In the rows, 128 means zero.
which system made each run:
H, path 1 (8 x 26):
[[146  65 116 120 153 114 102 144  90 159 104 155 109 102 119 211 114 190
   94 120 129 115 102  60  87 111]
 [121 124 118 143 153 150  92 140  70 136 111 163 145 117 159 197  98  93
   83 147 106 118  47 150 165 103]
 [121 185 164 146 113 145 111 112 134 148 141 144 151 141 146 154 106  75
  108 186 122 132 141 215 147 139]
 [129 167 133 115  83 149 140 120 179 138 128 149 103 117 101 136 127 137
  146 151 121 143 224 166 104 116]
 [126 125  89 100 101 153 145 148 155  98 106 146 113  84 109 111 125 158
  162  83 103 140 170 108 147 104]
 [127 126 121 105 140 113 139 146 126  96 106 119 166  97 132  89 116 131
  148  82 124 109  96 120 187 148]
 [150 128 157 123 157  71 131 128 130 134 114 110 161 133 120 112 131 121
  134 126 167  91 100 138 132 169]
 [162  99 131 142 159  90 121 120 131 143 111 129 111 135 112 171 148 125
  116 142 157 120 131 125  87 146]]
H, path 2 (8 x 26):
[[137  99 115 147 140 141 119 123 114 155 124 150 101 129 121 203 140  98
   85 148 136 125 117 154 116 113]
 [124 125 121 147 104 158 116 116 134 133 128 133 127 127 164 180 113 102
  114 155  83 158 147 161 149 130]
 [122 179 138 117  89 140 120 133 141 124 129 142 144 121 149 124  96 143
  149 149  90 139 168 146 140 115]
 [123 172 126 102 120 131 138 147 140 107 118 154 128 110  99  86 122 141
  157 114 133 114 146 136 134 101]
 [128 119 120 118 145 127 148 131 145 104 118 130 128 101  96  95 143 118
  139  87 153 119 129 136 148 142]
 [141  85 132 128 138 104 139 118 140 133 119 100 144 116 123 131 137 129
  124 104 142 120 121 120 143 165]
 [151  99 134 127 135  92 122 129 124 146 111 117 140 136 146 164 126 143
  127 137 128 116 111 107 114 141]
 [144 133 122 139 148 111 107 134 104 130 112 149 123 136 145 165 119 129
  118 153 122 128 109 128 108 118]]
R, path 3 (8 x 26):
[[120 111 181  95  41 117 151 104 183 215 152  82 162 149 145 167 109 155
  132 164 118 101 178 150 157 153]
 [148 186 133 136  84 104 149 110 194 119 134 112 116 170 146 101 148 116
  186 176 106 155 229 170  97 142]
 [135 156  74 157 147 160 128 127 147  36 113 151 102 100 131  83 139  96
  158 100  93 191 180 149 135 134]
 [117 101 116 127 177 145 127 140 106  71 113 132 149  61 101  77 118 136
  119  50 142 136  96 100 168 156]
 [128  93 146 109 167  84 142 136  99 145 130 104 144 137 100  96 138 155
  121  97 186  75  55  76 120 130]
 [137  98 125 141 134  96 133 118  95 171 145 106 106 196 149 161 155 129
  114 169 143 110  82  93  80  99]
 [125 117 133 161 106 151 100 105 111 155 151 127 120 151 179 195 110 124
   95 182  86 164 138 132 109 126]
 [110 173 166 130 102 156 100 120 128 128 142 148 154  97 143 133  73 151
  115 153  95 159 177 151 131 142]]
W, path 4 (8 x 26):
[[ 74 123 142  83  87 172 190 127 157 136 165 109 137 101  66  45 140 135
  137  70 164  96 130 134 188 107]
 [121  75  80 101 137 127 187 142 138 116 119 107 107 131  89  77 182 105
  152  59 168  83  71 106 168  98]
 [151  54  76 151 179  98 144 126 104  91 114  96 107 149 147 114 171 111
  134  85 139 131  59  73 126 142]
 [144  92 132 162 181  82  99 116  81 102 134  95 140 149 170 112 125 163
  121 133 124 154  86  49  81 163]
 [116 157 167 137 145 114  83 130  72 141 160 133 146 148 155 112  87 187
  112 167 122 140 104  65  69 114]
 [ 86 162 160 125 101 173 107 125  84 172 177 145 122 145 130 130  98 158
   93 173 125 125 114 117 103  72]
 [ 82 115 138 124  75 191 150 110 134 177 179 116 106 144 115 137 134 123
  104 145 124 128 144 139 137  90]
 [104  91 107 112  73 159 178 112 168 144 162  88 113 139 126 106 154 126
  144 105 116 134 156 123 159 121]]
G, path 5 (8 x 26):
[[156 154 178 118 150  67  83 144  83 186 111 152 160 156 146 198  89 153
  101 198 143  75  77 129  87 119]
 [165 130 106 144 107 118 119 126 141 162  96 147 115 172 181 234 136  68
  126 195  92 120 126 186 132 108]
 [126 144 119 140  68 163 139 107 182 126 122 123 137 119 166 161 119  83
  143 152  71 164 192 199 182 148]
 [120 178 150  93  87 137 151 136 185 115 122 134 151  86  98  80 112 137
  167 110 125 122 204 172 161 142]
 [129 149 119  88 147 123 152 158 144 111  99 166 117  86  53  91 139 136
  145  79 178  85 134 141 136 103]
 [124  76 109 132 181 147 133 133 109 117 114 148 110  85  74 141 144 109
   86  79 170 114  87 125 142 130]
 [134  72 152 157 174 126  98 111  99 129 130 115 147  97 126 161 111 136
   71 112 144 145 104 109 120 186]
 [159 123 153 143 151  83  88 128 110 132 108 127 161 124 163 166  95 156
  121 155 113 136 123 107 103 169]]
S, path 6 (8 x 26):
[[123 152 108 167 140 145 128 114 113 119 160 144  57 183 123 111 167 122
  125 175 139 163 153 117  35  74]
 [ 90  91 132 157 129 194 122 100 112 121 178 121  88 103 101 106 132 161
   83 112 129 192 173  90  86 127]
 [ 77  96 143 103  94 163 156 118 115 153 179  93 137 122 114  74 123 175
  120  96 134 123 112  72 152 108]
 [106 131 102 108 102 132 172 137 122 137 150 110 109 181 131  76 166 116
  162 122 137  97  83 106 136  64]
 [131 131  90 153 138 133 155 112 139  99 146 119  81 170 122  88 181  93
  148 131 138 150 137 130  94 107]
 [119 117 132 149 141 138 131 110 134 103 155 112 105 122 107  80 142 154
  127 112 139 169 175  95  83 147]
 [108 122 142 112 127 128 129 131 108 129 153 117 129 123 117  78 115 193
  132 109 137 132 126  60 102 112]
 [109 125 117 125 133 134 133 134  88 135 151 126 115 162 134 101 137 142
  124 134 135 113  75  85 110  78]]
S, path 7 (8 x 26):
[[100 105 133 121 112 142 146 115 125  95 149  69 191 110 174  56 105 130
  147  80  92 147  84 100 221 169]
 [127 211 152 104 130  78 149 145 126 122 132 121 160 179 129  40 139 103
  179 147 164  74  86 156 139 105]
 [158 161 104 142 167 111 119 141 128 114 105 180  68 140  88 138 160 117
  136 153 162 126 158 147  45  90]
 [134  63 117 155 161 152 104 115 111 114 128 137 100  78 105 165 121 162
   79 100 130 174 157  88  88 158]
 [108  79 156 115 112 121 129 117 108 157 154  82 172 120 152 125 104 173
  110 112 122 122  89  75 161 155]
 [121 153 132 115  94 108 146 131 121 158 142 111 142 191 165 115 134 114
  155 165 118  95  87 137 141  91]
 [133 161 107 153 125 148 130 120 141 116 133 146  91 157 134 133 151  85
  133 165 118 148 156 172 100 101]
 [117 121 133 139 132 167 122 114 143 106 137 137 112  83  98 117 119 137
  110 109 130 169 184 136 119 150]]
W, path 8 (8 x 26):
[[119  95  69 124  82 158 154 127 135 126 134 118  95 156 167 145 153 126
  154 126  75 151 128 101 141  80]
 [111 111 118 150 117 153 129 109 129  92 147  91 151 124 176  92 118 115
  137 110  84 172 124 118 173 159]
 [109 159 163 124 146 118 130 123 122 102 152 113 161 120 115  40 115 143
  140 109 154 129 118 116 135 152]
 [114 143 128 112 158 129 136 146 101 124 134 151 116 123  80  90 134 146
  125 108 172  99  98 106 103  88]
 [124  79 112 134 146 145 130 127 100 148 134 134 102 128 115 164 144 129
   92 120 144 118  88 105 118 103]
 [132  74 131 141 116 119 131 108 123 158 146  92 128 155 158 162 135 139
  111 139 116 139 119  98 121 146]
 [127 137 134 127  99 107 130 122 133 132 145  99 143 161 171 105 124 153
  157 150  99 139 136 101 119 125]
 [109 172 125 126 115 148 123 134 112 104 144 137 132 134 145  84 113 137
  144 136 104 143 127 120 129  97]]
C, path 9 (8 x 26):
[[ 93 114  75 117 100 185 163 135 118 126 159 141  67 145 107 101 165 129
  136 113 123 138 125  98 116  40]
 [117 103  98 146 155 153 134 125 115  69 121 117 150  98 146  97 128  87
  127  77 109 147  85 135 197 154]
 [142 151 177 132 157  71 122 119 134 119 126 103 175 132 127  80 117 129
  140 129 159 113 129 140 123 187]
 [125 152 142 131 132 118 132 123 121 143 155 132  96 168 104  97 147 149
  133 156 161 127 148 106  58  93]
 [104 107  96 148 135 175 125 124  96 105 149 138 100 127 135 120 136 123
  110 116 109 159 111 102 121  95]
 [117 112 144 140 143 132 118 117 109 113 136 104 166 112 155 112 106 120
  112 114 119 138  94 124 167 163]
 [120 146 172 125 121 104 133 116 133 153 151 105 151 147 124 102 123 138
  130 145 152 105 128 133 118 143]
 [112 134 124 128 109 150 149 119 137 138 153 129 100 147 108 105 148 128
  129 139 139 132 146 128 111  93]]
C, path 10 (8 x 26):
[[129 130 132 120 158 104 128 144 105 105 113 122 167 116 134  99 120 114
  135  99 139  98  65 129 172 142]
 [136 144 161 141 158  93 130 115 127 142 138 122 131 152 103 114 144 106
  117 151 179 104 117 154 100 147]
 [124 118 124 156 131 146 129 105 128 128 153 127  89 144 121 128 148 131
  112 146 134 162 160 120  79 123]
 [117 113 116 140 120 149 117 123 110 106 142 117 135 123 166 118 113 148
  127 121  88 161 124  91 133 128]
 [115 144 148 115 123 118 122 136 109 131 136 117 167 130 148 106 106 137
  133 129 122 112  91 123 158 128]
 [115 149 153 122 127 131 139 126 131 148 146 130 131 136 102 114 133 115
  118 136 160 104 122 154 127 117]
 [119 112 122 137 127 153 142 115 144 124 141 127 102 118 101 124 144 120
  118 118 141 142 156 135 118 128]
 [131 104 113 132 128 125 133 124 136 107 127 113 129 118 138 110 131 142
  138 109 116 148 138 101 128 141]]
R, path 11 (8 x 26):
[[127 205 181 105 112 110 119 140 152 137 123 150 158 107 107 106  92 148
  144 147 142 107 175 170 125 139]
 [137 177  96 106 122 128 154 151 153 102 101 165  99 131  96  96 153 102
  170 122 140 109 147 162 127  80]
 [136  78  79 127 137 145 155 130 145 108 104 126 112 109 120 147 160  86
  129  86 126 123 110 148 174 128]
 [148  73 141 135 151  96 129 115 140 138 115  97 149 113 126 153 132 127
  114 107 147 120 117 122 140 187]
 [160 130 143 141 156  73 110 127 121 129 116 125 133 147 138 140 128 148
  134 155 142 127 129 104  75 151]
 [141 159 113 144 150 119  99 139  97 107 114 160 122 139 158 146 116 126
  128 157 105 140 110 126 103 103]
 [112 149 135 129 136 156 107 136 100 124 126 155 145 106 134 148  97 115
  102 133 118 121 102 151 158 114]
 [115 140 154 105 118 137 136 131 132 157 131 136 140 112  96 133 118 129
  112 126 153  95 126 155 144 118]]
G, path 12 (8 x 26):
[[103 125 102 140 121 183 134 124 125  92 143 133 118 102 131 106 128 115
  124 102 103 163 140 131 151 118]
 [ 98 136 169 119 128 146 127 122 117 137 158 122 146 104 100  87 105 162
  112 115 152 124 131 107 125 134]
 [140 111 138 114 146  96 132 133 117 154 121 129 121 139 106 134 136 152
  123 131 163  95 107 105  98 116]
 [147  91  99 142 141 114 133 124 119 125 117 119 114 147 151 162 148 106
  123 131 116 132  97 120 130 126]
 [127 125 129 152 126 135 115 114 123 112 141 109 143 137 166 125 117 116
  125 142  97 159 129 133 140 154]
 [125 170 151 128 120 122 116 128 129 120 137 135 141 134 136 103 107 145
  141 150 121 136 151 129 111 126]
 [125 151 118 110 116 131 138 141 128 136 122 153 112 134 111 124 132 136
  140 134 132 114 132 129 114  87]
 [114 105 115 123 116 152 144 125 129 139 136 129 116 125 118 136 140 118
  115 118 132 121 119 134 142 107]]

runs to name:
path 13 (2 x 26):
[[137  93 123 183 168 137 113  96 118 108 143 113 108 132 138 147 142  94
   88 136 136 172 130 138 103 174]
 [113 106 157 141 106 149 104 108 117 157 160 113 136 122 151 158  99 170
   94 152 108 159 151 100 107 144]]
  H
path 14 (2 x 26):
[[102 110 129 154 146 189  93 119  78 138 158 156 103 112 120 172 110 125
   60 145 125 158 110 123 106 103]
 [113  97 171 123  91 141 114 109 124 192 157 103 147 123 141 183  97 171
   92 156 119 129 145 111 125 146]]
  G
path 15 (2 x 26):
[[106 171  96 127  77 173 131 127 137  92 149 137 120 135 169  89 119 136
  168 137  64 175 170 124 139  85]
 [ 80 167 150  92  89 166 154 135 127 141 170 129 131 128  96  56 119 155
  140 120 143 109 137 119 140  78]]
  G
path 16 (2 x 26):
[[118 156 160 127 123 142 132 115 149 146 138 139 136 115  98 133 121  98
  110 142 155 115 158 193 141 144]
 [139 131 117 115 122 132 142 132 160 127 111 153  99 105  84 140 146 132
  139 117 146 121 179 146 111 117]]
  R
path 17 (2 x 26):
[[113  93 128 171 105 165 145  83 159 116 169  80 123 138 155 120 144  89
  113 129 107 182 172 154 150 177]
 [108 175 155 101  79 130 151 123 169 124 152 108 153 121 121  59 110 161
  169 124 116 133 187 127 146 136]]
  S
path 18 (2 x 26):
[[137 186  92 162 152 139 116 130 121  56 109 152 135 136 171 101 125  52
  154 136  90 161 115 181 157 127]
 [131 172 169 142 180 127 109 118 135  95 129 150 142  82  70  86 112 115
  106 118 178 134 160 175 111 177]]
  S
path 19 (2 x 26):
[[156  91 112 144 110 129 145 104 189 115  99 107 134 102 143 179 141  74
  130 116 104 153 180 193 180 197]
 [147 162 133 121 136 113 119 134 167  72  94 135 162  70 126  88 100 133
  161  94 114 149 188 155 161 184]]
  G
path 20 (2 x 26):
[[142 127  98 119 114  89 163 136 137 132 129 106 101 196 137  95 174 125
  175 137 137 101 108  99  99  84]
 [129 117  78 155 143 148 118 130 101  79 130 137  99 138 166 120 139 127
  138 124  83 177 117  90 109 102]]
  W
path 21 (2 x 26):
[[114 154 115 129 129 144 131 137 107 113 129 137 146 138 151 119 123  84
  130 134 112 115  77 159 176 101]
 [109 147 160 150 133 150 128 103 132 140 160 124 126 133 106 117 129 101
   98 149 155 136 144 172 119 144]]
  G
path 22 (2 x 26):
[[ 83 113 150 124 145 159 139 123 100 136 178 114 113 116  74  63 133 173
  100  96 177 128 117  76 102 110]
 [100  63 125 123 121 150 164 116 112 164 162  96 115 148 108 122 162 117
   98 103 158 102  72 108 149 105]]
  H
path 23 (2 x 26):
[[148 137  74 152  90 129 134 118 150 100 125 118  97 179 201 139 150 111
  175 164  56 179 165 126 110 108]
 [114 167 128 151 120 166 101 118 134  69 138 132 151  89 164  86  87 133
  139 122  72 195 177 136 149 157]]
  W
path 24 (2 x 26):
[[118 208  78 131 120 166 154 141 147  68 124 169  91 147 117  66 159  52
  174 132 117 137 146 201 147  66]
 [127 137 110 140 184 148 132 127 148  61 117 160  97  62  45  73 148 111
  123  69 176 157 178 152 111 154]]
  S
path 25 (2 x 26):
[[120 105 115 148 131 131 154 112 118 146 150 105 109 176 138 131 166  83
  115 143 143 118  87 142 132 108]
 [127 104 129 159 120 134 135  97 149 124 157  91 112 151 144 120 148 118
  122 139 120 168 164 127 109 161]]
  G
path 26 (2 x 26):
[[102 112 143 103 102 157 152 126 141 174 163 133  80 123  62 118 147 176
  111 124 168 119 179 103  75  88]
 [111  67  75 110  93 165 156 135 126 131 139 119  91 127 133 132 153 157
  138  90  99 137 122  65 138  79]]
  S
path 27 (2 x 26):
[[105  96  83 136 106 177 152 124 113 126 149 125  99 151 147 139 153 100
  121 121  99 139  94 120 155  77]
 [ 94 108 161 141 107 153 143  93 136 145 181  79 146 142 139  92 125 129
  109 130 130 146 133 124 148 159]]
  G
path 28 (2 x 26):
[[148  80 123 136 136 145  81 134 113 144  89 166 134  59 139 252  83 147
   78 131  93 145 143 132 139 151]
 [158  81 142  97  94  91 119 136 143 192  91 122 155 117 154 227 100 164
  119 148 104  93 131 120 148 147]]
  C
path 29 (2 x 26):
[[119 200 122  95 110 137 150 153 157  90 101 153 168  96 120  78 113  80
  174 102 116  96 125 202 215 113]
 [146 172 149 113 172 104 126 142 155 103  98 169 124  77  43  92 128 128
  132 102 195 102 179 171 108 153]]
  C
path 30 (2 x 26):
[[152  60 110 161 143 148 121 108 155 134 115 138  89  90 106 216 142 109
   80 121 129 164 184 154 110 170]
 [129  95 127 117  91 151 103 128 128 147 111 129 156  88 173 199  77 161
  112 131  61 150 149 116 164 142]]
  H
path 31 (2 x 26):
[[111 167 134 141  93 160 116 116 138 109 152 125 141 129 170 108 102 124
  140 152  78 170 168 146 142 131]
 [ 98 184 145 117 124 164 123 137 118 108 143 158 140  98 106  82 102 131
  127 122 130 129 137 152 145 107]]
  S
path 32 (2 x 26):
[[126 117 173 157 113 158 113  85 162 154 157 114 130  99 114 169 110 123
   80 154 130 174 210 176 113 194]
 [142 167 135 109 114 118 115 142 160 103 111 157 123  85 102 106 104 191
  161 120 120 149 222 112  84 136]]
  R
path 33 (2 x 26):
[[132 143  80 138 148 124 121 148  91  78 107 138 141 144 187 115 124  89
  152 120  84 130  51 122 175  96]
 [131 181 176 148 171 106  96 126 105 116 124 141 172 122 134 120  98  90
  104 156 151 118 100 184 138 168]]
  C
path 34 (2 x 26):
[[142 137 160 131 132 113  90 125 114 166 118 150 141 121 134 193  93 144
   98 172 130 121 138 141 102 138]
 [125 118 134 130 108 151 108 125 119 158 121 145 138 110 147 200  98 123
   98 152 104 133 129 150 147 123]]
  S
path 35 (2 x 26):
[[ 98  70 172 140 123 159  98 105  90 180 167 104 156  99 140 176  88 171
   54 133 127 140 103  89 136 160]
 [114 170 187 103  85 107 119 125 128 183 159 120 147 153 131 114  95 196
  136 177 132 111 159 103  85 115]]
  R
path 36 (2 x 26):
[[175  85 113 131 129  89 164 116 209 119  73 111 130 100 107 171 164  71
  147 102 143 115 181 205 171 204]
 [198 137 100 120 159  37 129 147 179  80  45 137 141 117 136 141 141 114
  194 110 121 114 159 148 131 178]]
  W
path 37 (2 x 26):
[[101 114 173  90 100 124 167 120 146 179 163  95 145 131  80  90 138 150
  123 111 182  80 121 128 146 133]
 [140 106 110 127  98 111 168 113 163 152 144 100  81 185 121 127 180 127
  155 148 142 123 162 116  84 108]]
  R
path 38 (2 x 26):
[[ 90  88 151 142  96 151 158  90 126 160 190  59 140 169 152  98 143 113
  109 130 127 135 102 117 159 143]
 [ 97 148 138 130  80 151 165 102 159 124 175  82 140 159 147  57 141 102
  155 131 115 145 147 151 160 132]]
  C
path 39 (2 x 26):
[[113 139 156  81  75 102 175 131 158 179 149 103 133 157  99  89 141 167
  163 132 158  80 148 111 122 101]
 [136 121  85 139  90 128 172 113 163 123 142 101  87 189 157 116 178  98
  168 148 105 147 153 133 113  99]]
  R
path 40 (2 x 26):
[[170  89 123 180 169  80 117  98 143  93 130  89 108 152 151 117 156 136
  137 135 131 186 170  89  58 200]
 [130 147 118 142 118 102 101 128  89 113 147 112 131 182 205 104 115 173
  159 172  79 160 111  52  78  99]]
  C
